One vector is turned by the same rotation once a step. Each row is the vector after some number of steps, and that number follows the row.
The counts run from 0 to 341.
[167 165 111 130 156  95 159 114  80 156 131 119 142  69 162 138 120 104
 133 105 120 104 109 114 111 167 115 148 108 152  93  96 153  86 142 119
 149] => 110
[116 116 181 154  89 168 112 148 137 158 109  90 156 142 109 122 141 114
 163 145  92 103 111  97 110 165  92 163 147 124 145 113 112 128 148  83
 101] => 296
[170 108 152 112 103 127 130 136  77 134 122  91 143 131 109 129 102 103
 109 122 119 150  75 150 110 183 129 141 126 151  75 121 153 102 176 118
 156] => 180
[130  60 144 121 136 117  91 103  81 114 107 135 166 120 139 145  78 141
 134 171 100 104 119 111  98 156  83 127 119 158 121 111 109  94 168 109
 115] => 182
[152 119 111 129  95 166 144 141  93 190  93 123 127 145 118 118 167 112
 131  90  94  99 103 133 159 164 100  97 127 154 140 107 167  93 147 141
 120] => 224
[155  86 104  99 169 124 160 126 116 135 109 140 144  73 158 120 133 143
 134 120 119 119  91 153 127 177 103 143 127 186  97 125 177 111 154 130
 112] => 332
[110 139 117  95 134 102 161 127  87 136  95 156 138  82 131 154 118 117
 215 135 134 117  76 138 124 179 131 134 143 149 166 153 159 131 127 148
 132] => 128
[106 105 130 105 110 128 152 112 168 145 151 126 150 142 125 120  96 136
 115 162 116  92 102 124 125 140  50 111 100 160 109  72 135  89 114 148
 140] => 232
[122 122 142 138 127 159 131  90 113 111  75 139 169 138 149 130 101 133
 126 137  98 113 115 127 106 145  71 159 176 162 141  61 148 125 123 100
 103] => 49
[121 155 120 155 103 142 123 142 177 166 149  93 137 118  93 139 150 105
 191 175  83 101 136 133 125 176  97 119 126 169 134 131 122 151 136 165
 143] => 228
[110 160 136 165 110 135 137  85  67 158  98 138 131 102 168 138 122  79
 148 139 105 114 108 100 105 130 111  94 123 163 125  59 147 134 136 139
 146] => 242
[181  69 126 138 124 110  83 117 143 155 114  89 133 108 119 139 138 145
 165 148  79 146 140 151  95 151 119 145 139 130 130 111 152  77 166 123
  94] => 113
[141 129 157 126  97 132 120 150  89 183 121  88 110 139 116 129 121  82
 120 117 124 106  82 114 136 188 113 113 117 174 126 147 123  93 166 113
 178] => 15
[155 157 143  88 145 121 172 116 129 155 115 139 153 101 156 127 132 119
 135  59 126  98  96 124 116 167  92 150 157 137 101 102 151  62 132  94
 123] => 275
[124 110 144 134 140 155  85 137 102 159 153 103 175  79  91 122 118 121
 162 155  74 113 137 100 117 146 139 127 132 156 119  83  90 102 163  95
  88] => 170
[149 173 112 126 117 109 136 103  95 146 114 167 116 120 137 123 106 125
  97 114 129 131  99 121 101 188 135 114 154 191  86  95 159  87 156 102
 128] => 192
[ 96  91 126 106 119 138 112 121 151 171 122 140 181 120 139 145 105 139
 165 135  79  88 110  97 114 138  96  95 144 141 127 120 126 114 122 135
  56] => 144
[ 94 149 144 147  88  90 149  94 190 162 124 159 107 115 163 146 132 106
 177 129 125 137 111 129  88 173 121 122 166 165 113 138 146 127 132 160
 115] => 134
[132 105 155 120 138 120 112 119  87  93 102 119 147 110  99 156  97 134
 160 170  98 102 133 129  72 172 101 151 143 166 119 128  98  87 165 105
 132] => 44
[137 178 114 116 155  73 133 105 143 155 130 127 139 104 143 158  79  99
 140 139 118 130  75 121 102 188 110 118 139 181 124 159 131 108 129 137
 163] => 122
[113 148 161 186  81 136 116  85  90 163 111 102 119 129 116 150 136  76
 171 159  92 127 132 116 107 148 132 107 142 157 143  65 121 125 147 138
 157] => 241
[159 166 114 161 122 122 107 105 125 159 133 138 100 119 137 119 115 102
 111 126 130 148 121 140  89 199 139 125 178 185  98 105 149 123 163 110
 134] => 191
[ 80  99 149 130  98 138 110 114 139 142 127 128 172  98 103 133 119 147
 166 168  62 115 125 112 127 120 106 119 116 173 127  78  96  99 136 153
  99] => 309
[123  70 159 109 149 127 142 123 106 130 125  92 161  84 121 141 129 118
 183 164 107  88 120 136 109 145  62 142  89 126 141 102 119  92 131 124
 144] => 100
[156 137 124 109  94 123 132 149 103 177 131 122 115 119 109 144 158  93
 169  91 105 125 101 116 111 187 159 111 143 130 106 154 147 100 158 140
 100] => 141
[116 100 156 134  82 134 154 143 176 166 140 113 143 115 177  98 137 121
 118 149 122 143  90 111 111 158 109 131  95 152  74  98 166 141 158 138
 105] => 162
[ 91 120 125 160 118 130 142 102 108 166 171 150 111  67 130 122 125 121
 137 121 116  78 122 103 143 160 110 139 137 195 121  88 104  82 146 130
 141] => 165
[127 101 143  98 100 124 158 165 175 135 160 101 163 117 130 130 100 126
 129 136 119  87  96 103 101 177  64 158 112 134  91 142 130 116 128 128
 115] => 150
[130  92 153 104 136 139 160 127  76 125 106 113 168 105 111 131 116 112
 141 138 127  82  87 119 129 140  85 137  82 119 120  76 146  75 128 113
 153] => 99
[ 96 138 110 148  59 149 132 112 157 165 147 100 122 142 103 160 115 106
 174 113  91 112  99 127 138 168 119 143 187 135 122 130 148 150 115 182
  94] => 146
[151  95 153 104 151 143 109 131 110 144 144 113 116 146  88 141 103  94
 157 139 152  80 137 131  97 189 106 148 175 122 123 117 118  88 135  72
 107] => 208
[138 133  97 117 100  76 143 102 137 134 125 127 115 115 136 144  77 131
 138 148 137 146  67 146 112 201 113 113 126 156 123 134 188 108 133 174
 158] => 261
[128  55 132 126  70 124 105 125 139 165 156 118 106 156 103 134  95 115
 140 143 129  98  96 108 125 178 102 144 157 119 133 121 133  95 137 117
  87] => 290
[130  81 150 114 119 123 113 107  54 142 105 124 148 125 146 139  90 102
  94 116 118 120  76 113 130 151 107 106 108 166  99  94 128  81 167 120
 143] => 319
[128 167 128  91 186 140 126 137 123 146  82 141 192 128 139 139 126 122
 159 132  88 121  94 137 112 167 118  84 133 178 109 134 136 116 137 133
 101] => 199
[118 136 161 123 110 127 131  92 151 124  83 160 175 115 149 124 105 139
 162 140  99 122 103 103  90 138 100 134 154 134 136  62 144 103 113  95
  87] => 270
[136 114 148 159 102 131 125 123  99 152 130  85 125  93 119 146 130  70
 205 181 118 145 129 120  98 174 149 128 116 125 134 102 155 142 160 148
 133] => 102
[ 95 120 153 119 111 138 112 124 155 153 131 116 173 112 107 148 122 134
 179 151  60  84 125  94 108 141  95 112 143 153 119 129  75 112 139 137
  78] => 6
[100 122 106 139 117 132 112  83 101 132 166 128 144 114 106 148  58 114
 122 158 115 108 120 120 102 151 122 145 168 159  99  57 114 120 112 135
 111] => 38
